(in the rows, 128 means zero)
Each run below is a few steps of one of 6 hidden systems, one row a step.
zov, run 1:
[[139  92 144 135 123 139 149 125 108 124 115 135 151 117 101 158 132 144
  179 151 119 128 167 144 137 171]
 [155 131 158 137 152 107 145 151 121 119  98 115 126  92 152 128 109 123
  107 137 111 116  94  86 159 138]
 [ 73 157 129 134 148 120 122 138 125  90 144 137 109 155 121 129 138 147
  174 105 122 118 144 100 147 135]
 [162  90 133 139 113 152 102 144 124 109  99 129 152 109  99 142 123 137
  151 145 136 131 158 140 121 177]
 [137 143 139 143 139 113 129 138 135 128  99 125  98 114 149 115 119 112
   74 141 108  99 100  76 136 137]
 [ 65 142 125 132 140 129  93 130 128  95 137 138 101 152 121 122 142 149
  166  94 153 132 147 120 118 115]
 [176  95 121 128  94 168  90 139 135 129 110 133 153 110 108 134 117 126
  115 145 121 137 166 152 118 163]
 [118 140 143 139 133 108 140 115 131 153  99 126  83 123 161 117 130 105
   72 141 115  98  95  85 125 111]
 [ 71 149 125 114 134 137  88 130 119 103 149 139 114 144 127 119 139 152
  174  84 156 154 148 143 127  92]]
niv, run 2, 9 rows:
[[156 111 115 161 148 108 114 151 230 137 137 123 120 155 158 105  97 127
   19 115 120 135 122  86  99 108]
 [ 70 103 143 157 169  77 177  86  90 144 113 165  69  94 115 123 142 178
  101 159 121 134 168 113 116 143]
 [188  48 132 129 116 121 119 157 127 119 132 123 126 107 172 136 110 135
   90 105 106 167 134 174 106  76]
 [101 157 108 109 107 120 152  95 120 171 155 152 100 141 149 123 137 128
   78 154  59 108 154 106 158 106]
 [121 108 146 116 126 127 146 126  48 112 122 128  91 104 150 141 147 119
  173 104 125 134 111 180 116  99]
 [148 132  90  90  86 144 106 135 145 124 176 119 170 163 136 129 123 130
  138 126  97 135 139 140 167  94]
 [112 180 135 117 108 165 145 103  90 155 113 135 110 125 112 132 152  89
  150 144 126  89 120 134 123 163]
 [123 129 121 113 135 120 100 147 129  86 135  99 146 140 131 119 130 125
  172  99 176 138  79 136 132  93]
 [132 153 108 129 120 156 126 124 161 137 153 141 166 146  80 130 123 137
  137 143 127 130 167 127 133 179]]
Big, run 3, 9 rows:
[[113 145 145 126 138 114 130 125 100 149 124 149  68  93 175 113 124 131
   57 112  93 138 132 119 126  85]
 [ 68 121 110 114 127 113 119 126 122  91 165 134 120 175 131 135 145 162
  191 105 116 131 156 127 154  92]
 [182  95 103 112  97 139 168 115 101 151 149 140 154 115 110 143 127 127
  115 171  82 127 155 171 133 160]
 [104 177 146 107 118 123 128 110  95 156 106 126  86 109 169 115 137  96
   96 131 118 102  81  98 150  85]
 [ 78 134 103 121 137 122 129 119 109  81 154 125 134 160  87 127 152 150
  217 119 164 124 130 144 127 142]
 [214  94 116 123  93 155 157 133 136 153 122 115 170 123 117 143 120  89
  112 164 107 110 116 158 116 172]
 [ 91 194 149 125 140 119 101 110 127 151  93 124  91 100 147  96 129 110
   80 127 163 118  78  77 134  99]
 [ 97 102 114 145 153 125 122 146 139  67 152 122 132 171  95 134 145 149
  215  89 175 138 139 157  97 144]
 [225  92 120 127  94 152 135 140 169 161 125 118 182 116 121 139  99 108
   72 166 101 132 138 138 130 163]]
zov, run 4 (9 x 26):
[[185 142 117 107 160 116 160 182 104  58 162  88 181 118 120 127 112 118
  194  93 151 142  52 161 146 136]
 [157 158  83 129 131 127 186 128 163 117 165 110 178 179  81 131 131 106
  153 167 110  80 106 105 146 205]
 [133 120 123 158 191  86 172 132 140  94 119 109 128 123  90 109 127 131
  138 130 197 123  66 122  89 172]
 [146 149  84 137 161 117 118 168 197  80 178 123 165 160 100 102 104 154
  110 105 135 145 130 108 129 154]
 [126  77  91 162 141 104 151 101 169 132 133 137 125 153  83 116 135 152
   94 170 144 117 151 123  84 174]
 [135 103 105 136 164  78 113 138 148 101 136 125 118 106 133  90 108 162
   64 123 153 161 104 118 112  96]
 [110 103  69 122 118 110 118 121 148 109 180 145 121 170 118 112 135 164
  105 131  97 135 170 135 125 109]
 [152  55  97 126 107 101 127 103 106 129 119 125 126 113 119 117 135 146
  100 172 137 134 121 155 109 113]
 [139 133  90 104 127  96 132 134 107 106 159 123 110 127 155  99 126 133
   87 125 100 128  91 128 144  81]]
bamu, run 5, 9 rows:
[[108 125 185  98 100 149 116 117  71 164 114 143 115  87 172 157 129 131
  160 106 113 163 159 159 158  62]
 [111 161 150 100 108 144 150 105  89 170 138 157 144  95 122 151 124 149
  143 157  75 140 187 122 191 137]
 [123 128 180 115 101 145 160  99 100 179  97 120 145 116 141 170 138  97
  182 154 124 110 119 127 162 124]
 [105 170 152 107 139 119 140 125  97 118 121 122 158 107 116 139 125 139
  188 143 129 125 113  96 196 138]
 [124 140 155 145 131 145 154 131 138 128 104 122 142 146 109 157 134 108
  178 146 118  86 132  96 144 188]
 [125 131 164 140 146 124 107 143 140 111  84 105 151 114 119 135 118 125
  163 131 171 122  96  87 148 146]
 [116 164 144 152 160 137 125 156 134  95 110 132 106 124 118 126 124 125
  137 109 125 109 128  91 127 178]
 [124  93 157 160 134 136  93 154 152 105  86 126 115 133 134 141 123 131
  141 117 138 120 145 102 113 146]
 [140 139 154 141 148 134 101 156 127 115  99 136 110  85 134 118 108 135
   96 113 130 141 133 109 125 145]]
tok, run 6, 9 rows:
[[134 163  88 114 131 140 120 120 113 126 156 144 120 105  90  91 131 135
   89 126 154 151 130 169  92 145]
 [124 115 114 117 131 127 171 121 122 135 176 131 119 153 140 134 140 123
  146  97 128 148 127 184  98  94]
 [141 129  87 106 120 126 125 111 115 124 158 133 158 112  83 108 127 153
  125 149 153 156 136 164 124 137]
 [135 135 113 118 133 126 185 115  91 136 161 134 105 131 129 129 144 111
  128 123 113 122 112 173 104 129]
 [135 116  99 114 131 117 145 123 127 108 162 120 168 139  93 126 129 146
  167 137 151 145 124 155 136 137]
 [162 122 101 122 119 135 160 123  97 127 138 129 119 119 112 121 138 110
  114 148 115 111 114 164 103 159]
 [129 122 105 116 135 107 164 118 134 119 161 110 151 155 118 125 135 123
  156 134 145 124  93 140 131 118]
 [156 122  99 132 134 131 136 139 118 101 134 125 132 122  97 116 132 127
  126 136 139 120 117 153  99 171]
 [150 102 101 123 119 113 157 121 134 128 152 114 131 158 135 126 137 110
  122 133 125 116  95 149 110 112]]
bamu, run 7, 9 rows:
[[140 148 130 153 196 117 220 145 143 117 180 133 112 139 114 124 126 111
  128  74 155 148 104 184  57 158]
 [ 80  73 119 153 162  70 138 108 208 131 158 129 132 179 131 121 122 175
  109 121 160 158 147 101 114  78]
 [160  98 110 148 172  92 196 116 114 132 147 139 108  95 105 107 125 139
   71 141 147 151 110 173  69 156]
 [113  96 122 133 154  82 166 134 163 124 173 119 110 173 179 129 123 135
  107  92 112 143 105 128 122  49]
 [137  78  71 128 134  77 161  98 111 124 152 139 121 119 100 103 135 167
   78 182 117 135 135 145 117 139]
 [175 100 116 120 125 108 180 135 140 136 162 102 133 150 167 132 126  94
  109 115 110 125  75 161 112  86]
 [106 121  65 109 124  79 127 100 126 114 165 125 129 147 116  93 137 159
   98 163 126 125 107 111 150  97]
 [176  96  84 123 110 129 169 130 121 116 162 114 137 157 118 128 141 101
  127 138 115 107 101 176  95 146]
 [134 127  90 107 118 102 111 120 168 125 158 104 163 154 130 103 120 131
  108 136 156 140  86 120 143  78]]
tubi, run 8 (9 x 26):
[[132 160 180 117 125 166 104 149 154 137 116 107 162 128 145 147 114  99
  176  80 172 150 105 132 135 103]
 [128 162 173 143 149 162 122 142 114 131  98 148 130  84 101 138 115 135
  142 118 138 143 167 125 124 190]
 [161 108 183 150 137 144 141 152 150 145  93 110 128 118 160 153 114  92
  129 101 143 129 103 130 105 124]
 [102 181 176 135 165 124 137 136 135 137 111 136 126  97 133 127 111 138
  127 114 138 140 127  86 157 137]
 [145  98 164 156 143 131 155 155 122 115 102 131 104 122 150 154 123 119
  135 120  90 107 143 115 122 159]
 [145 142 153 125 133 112 129 133 141 143 106 113 141 108 151 124 108 118
   98 142 125 123  92  82 163 114]
 [106 157 135 138 141 127 144 140 104 109 121 136  82 133 140 128 138 118
  130 120  95  94 124 102 133 149]
 [153  96 132 126 115 121 109 154 128  99 110 111 144 130 143 140 118 130
  141 139 104 113 119 101 162 126]
 [140 164 113 125 118 140 118 128 125 130 119 128 115 118 123 108 128 109
   89 145 117 102 107 106 130 149]]
niv, run 9 (9 x 26):
[[110 139 142 103 112 134  88 132 134 137 135 121 131 129 164 127 123 126
  136  94 143 155 116 134 145  53]
 [108 174 141 108 120 157 130 114 116 154 147 150 147 113 110 135 125 139
  148 124 118 149 170 137 156 138]
 [134 140 171 122 117 153 118 131 132 151 103 110 141 120 150 146 126  97
  153 109 153 131 101 132 131 107]
 [114 175 133 112 146 121 128 134 136 121 147 128 156 121 120 122 114 146
  143 120 134 145 122 103 171 125]
 [136 126 165 142 138 150 149 138 144 138 117 126 144 129 122 156 122 117
  163 116 138 130 139 133 121 158]
 [141 133 138 127 133 114 121 134 147 129 111 111 149 120 133 125 112 128
  118 144 135 122 100  90 160 124]
 [123 143 143 144 163 124 157 147 129 109 134 137 116 125 125 131 121 134
  136 108 120 130 135 122 123 158]
 [140  81 138 139 125 119 129 135 148 122 115 118 142 139 135 145 122 135
  138 140 123 123 133 113 137 126]
 [145 142 124 130 135 125 134 139 117 121 121 133 115 111 130 120 120 127
   98 137 101 116 123 110 139 150]]
tok, run 10:
[[144  31 115 122  86  94  90 117 142 103  84  77 188 156 123 147 133 136
  188 194 160  99  84  89 175 103]
 [144 201 106 134 134 136 115 152 103  96  97 122  80 110 127  92 133  85
   73 144 101  60  68  71 127 187]
 [103  80 147 159 135 128 117 155 194  90 122  98 127 215 153 159 139 107
  199  84 151 100 111 106 104 107]
 [174 114  95 124  91 147  31 139 142 117  85 117 136  95 113  89 114 126
   52 160 155 129 113 112 111 137]
 [ 78 176 140 136 150 116 151 121 160 147 149 128  70 174 179 117 141  93
  101  78 125 109  92 104 104  75]
 [110 105 130 141 142 140  52 154 157  85 121 134 148 122  97 119 115 174
  155  93 184 178 172 135 110 132]
 [153 122 117 113  83 150 114 118 111 170 132 145  88 116 168 118 129 107
   47 128  76 127 147 155 110  90]
 [ 44 176 138 113 156 100 135  90 139 145 154 135 137 139 115 119 135 158
  161 116 175 156 127 108 154  85]
 [150 120 147 136 130 169 105 171  82  91 119 152 107  88 125 142 123 140
  146  91 104 152 183 174 106 165]]
Big, run 11 (9 x 26):
[[178  30  85 155  86 166 122 144 118  89 121 122 112 178 101 150 158 103
  165 138 113  85 154 194  54 189]
 [172 153 101 103  64 154  34 122 135 156  82 120 130  90 138  90 113 104
   24 176 121 108 102  85 147 116]
 [ 34 156 130 144 146 147  76 116 104 101 120 154  45 144 119 105 163 137
  160  65 187 133 150 154  58 111]
 [197  40  97 108  62 168  79 150 159 113 142 106 206 161 113 156 119 129
  176 141 124 147 164 180 136 125]
 [145 199 156 114 111 166 108 100 116 213 103 157 105  54 140 102 110 107
   14 140 123 153 140 127 118 123]
 [ 31 128 167 123 144 119  94 125 117  98 128 121  93 162 161 140 154 139
  222  56 184 147 119 133 124  44]
 [207  96 100 106  99 165 145 144 141 129 175 133 232 121  71 154 105 150
  168 157 107 168 190 185 155 184]
 [138 176 202 129 123 140 161  99 118 229  78 135  87  68 190 132 116  73
   35 136 111 118  90 100 128  93]
 [ 25 159 139 118 179  92 100 135 108  56 144 120 125 148 118 119 141 179
  243  78 192 147 114 102 166  85]]
tubi, run 12 (9 x 26):
[[100 129 175 143 133 124  92 148 153 131  93 132 103 125 178 138 113 138
  111 110  97 125 148  62 163  96]
 [148 137 142 133 131 130 114 160 102 111 112 145  89  93 161 123 111 135
   77 121  61 119 148 100 148 137]
 [139 141 145 117  99 142 111 145 128 137 115 120 112 139 184 138 124  98
  110 118  75 103 119  98 161  94]
 [124 168 131 107 109 143  96 145  77 107 113 136 107  98 142 124 128 126
  128 132  87 109 131 104 172 132]
 [169 135 128 115  92 162 107 161 108 107 118 117 126 130 149 139 129  92
  138 119  86  98 116 130 144 138]
 [133 173 136 108 100 158  81 135 113 128 101 117 136 112 128 123 128 105
  135 134 134 111 106 107 155 133]
 [139 152 136 128 120 164  97 162 105  92 108 124 111 124 126 131 132 106
  154 101 124 108 121 132 117 159]
 [151 139 150 131 113 161  83 154 149 119  97 113 153 119 128 135 115 113
  140 119 142 125 124 108 140 143]
 [130 162 152 141 134 157 100 145 128 126  94 131 105 106 127 122 125 109
  113 111 142 119 122 114 108 154]]

Which system made each run below?
run 13, 2 rows:
[[127  62  72 136 104 121 117 118 189 106 154 106 162 213  98 131 144 130
  163 146 152 108 131 136 103 132]
 [170 136  87 122 136 105 141 110 111 137 129 130 134  76  88  82 118 135
   49 175 159 142  93 146 100 160]]

zov
run 14, 2 rows:
[[151 102 129 114 125 136 150 166  91  85 160 130 132 135 150 154 127 134
  176  94  74 136 151 165 148 121]
 [147 124 130 122  99 129 116 101 171 180 115 123 171 123 121 129 111 130
   84 183 120 128 136  87 165 126]]

bamu
run 15 (2 x 26):
[[152 116 143 129 111 158 106 168 109  84 105 111 137 136 131 155 131 107
  193 116 112 101 123 127 143 157]
 [135 150 143 138 111 157 105 118 135 152  85 137 138 104  98 132 122 122
  112 165 130 109 153  95 138 185]]

Big
run 16 (2 x 26):
[[184 112 192 154 149 155 139 146 140 143  66 101 160  79 114 146 111  90
  148 121 204 141  84 149  85 173]
 [134 177 181 149 159 148  83 167 202 123  94 107 163 118 133 124  92 117
  127  91 181 144 104  70 144 138]]

Big
run 17:
[[173  66 128 147 127 113 194 150 149 148 161 151 100 149 182 157 113 134
   59 126   4 119 186 132 128 121]
 [ 99 140 133  86  95  90 135  72  99 193 124 126 117 105 179 119 131 130
   73 176  97 124  99  89 193  34]]

tubi
run 18:
[[133  81 138 132 128  99 119 108 120 133  92 110 136 102 122 122 127 139
  127 157 180 136  91 125 121 109]
 [150 150 104 127 150 122 141 144 155 124 170 138 133 128 121 106 110 139
   77 110 114 150 136 138 115 134]]

niv
run 19, 2 rows:
[[110  89 111 102 112 112  60 167 108  54 150 120 132 142 163 130 123 175
  177  90 104 156 148 129 176  54]
 [187 148  81 110  77 178 100 129 142 157 149 154 152 115  98 114 113 124
   58 162  75 130 183 147 128 177]]

tubi
run 20 (2 x 26):
[[115  71  93  93  90  79  80 129  75  89 131 122 100 123 184 116 131 167
  110 148  68 129 125 108 190  35]
 [164 173  47  85  80 149 120 137 106 117 192 144 128 145 126 103 131 121
   75 145  39 109 146 144 156 135]]

tubi
run 21, 2 rows:
[[108  77 130 127  93 122 125  92  82 156 101 134  66 125 164 130 155 114
  105 146 117 109 123 149 101  77]
 [127 143  84  86 110 122 106 131  82 104 174 140 114 115 140 100 130 148
  108 110 103 156 133 165 140  76]]

niv
run 22 (2 x 26):
[[185 131  91  79  48 174  48 124 119 139 118 110 186 110 109 113 121 108
  119 165 141 134 115 149 156 117]
 [107 204 110 106 104 185  91 125  95 124 134 134  96 132 111 105 153  83
  148  88 164 117 109 174  81 134]]

tubi
run 23 (2 x 26):
[[163  76  79  96 101  79  88 134 106 103 137  99 103 118 189  86 124 125
   50 129 125 141  51 142 126  15]
 [ 93 147  32  71  71 131 120  88  81 123 206 142 113 181 115 102 170 133
  141 143  96 113 136 180 135  81]]

zov
run 24:
[[117 107 104 136 107 119  59 112  97 112  72 143 102  86  96 101 134 161
   85 195 126 106 152  81 141 166]
 [114 108 117 144 128 126  73 165 103  69 106 132  49 132 169 108 137 129
   99  90  98 105 127 118 102 107]]

zov
run 25 (2 x 26):
[[102  81 137 129 106 106 172  87 166 203 163 145  99 174 191 150 134 128
   75 129  73 135 165 132 125  45]
 [135 128 131  84 111 109 166  95  15 153 133 145 106  52 144 124 137 139
  113 160  95 147 118 173 159  90]]

niv
run 26 (2 x 26):
[[145  59 122 120  72 158  54 127 170 126 107 105 190 157 108 146 126 134
  178 145 172 142 150 141 134 112]
 [133 183 104 123 140 149 103 116 124 142 132 146 112  87  90  81 127 125
   66 118 187 157 119 164  69 152]]

tubi
run 27, 2 rows:
[[180  25  95 143 104 113 141 130 124 121 127 132 119 132 130 136 130 141
   87 164  83 120 159 156 102 139]
 [175 134 123 100 117 107 127 133 124 147 134 107 136  99 176 106 108 106
   60 130 121 144  64 129 149  61]]

bamu
run 28:
[[142  82 114 106 119 107  81 167 116  64 141 111 160 128 147 132 112 168
  168 113 114 156 134 123 180  81]
 [145 119  94 119  96 129 148 112  76 126 125 141 116 120 106 129 145 128
  119 192  66  83 148 125 149 180]]

zov
run 29 (2 x 26):
[[ 89 136 172 115  93 157  73 141 129 121  98 127 148 146 153 169 127 138
  205 125  91 113 174  75 207 111]
 [211 136 122 122 112 158 107 160  74 114  92 133 117  52 121 110 112 107
   66 149  94 120 117 146 117 184]]

tubi
run 30, 2 rows:
[[ 88 160 145 156 133 171 199  96 139 180 147 159  85 178 109 156 161  89
  154 105 115  96 173 164  59 184]
 [158 117 193 130 144 130 103 137 178 159  87  96 191  88 137 137  91 122
  132 113 216 182  86 119 133  92]]

zov
run 31:
[[124 124 116 147 156 125 138 153 206  99 166 128 184 180  90 142 110 162
  168 119 130 137 171  99 148 173]
 [146  91 135 169 167  97 162 116 144 135 101 139 131  92  87 121 115 159
   85 177 143 132 143 107 107 198]]

zov
run 32:
[[123 116 151 127 136 112 164  91 103 170 111 131 106  95 134 124 135 119
  107 142 159 143 101 153 102 105]
 [128 161 121 105 136 125 120 154 134  92 160 106 152 145 138 123 122 123
  167  93 139 139  93 124 156 100]]

Big
run 33 (2 x 26):
[[157 155 124  78  78 149 175  87  84 181 137  97 162 127 133 141 150  61
  164 158 151 109  47 177 139  98]
 [ 99 184 122  99 143 134 159 120  66  93 151 120 156 122  79 130 149 129
  237 124 166 126 102 155 153 160]]

tubi
run 34, 2 rows:
[[130 154 111 128  99 182 118 127 133 128 129 126 123 167 104 133 153  82
  159 119 138  94 129 155  87 172]
 [118 141 130 117 122 144  68 135 161 116 129 117 169 130 107 121 118 143
  154 107 185 163 128 130 133 111]]

bamu
run 35 (2 x 26):
[[152 109 148 112 105 130 107 128 156 161 131 132 170 107 149 141  98 151
   96 139 102 169 167 117 172  88]
 [115 183 177 126 138 141 164 122  99 167 116 146  90  97 161 138 126 102
  106 112  95 122 127 119 137 125]]

niv
run 36, 2 rows:
[[105 237 130 139 164 158 179 162 144 109 166 141  96 170 128 129 130  92
  140  84  72  78 131  93 131 193]
 [100  27 140 162 108 120  68 113 163 109  66 111 142 156 104 148 141 154
  181 162 189 118 147 101 112 134]]

bamu
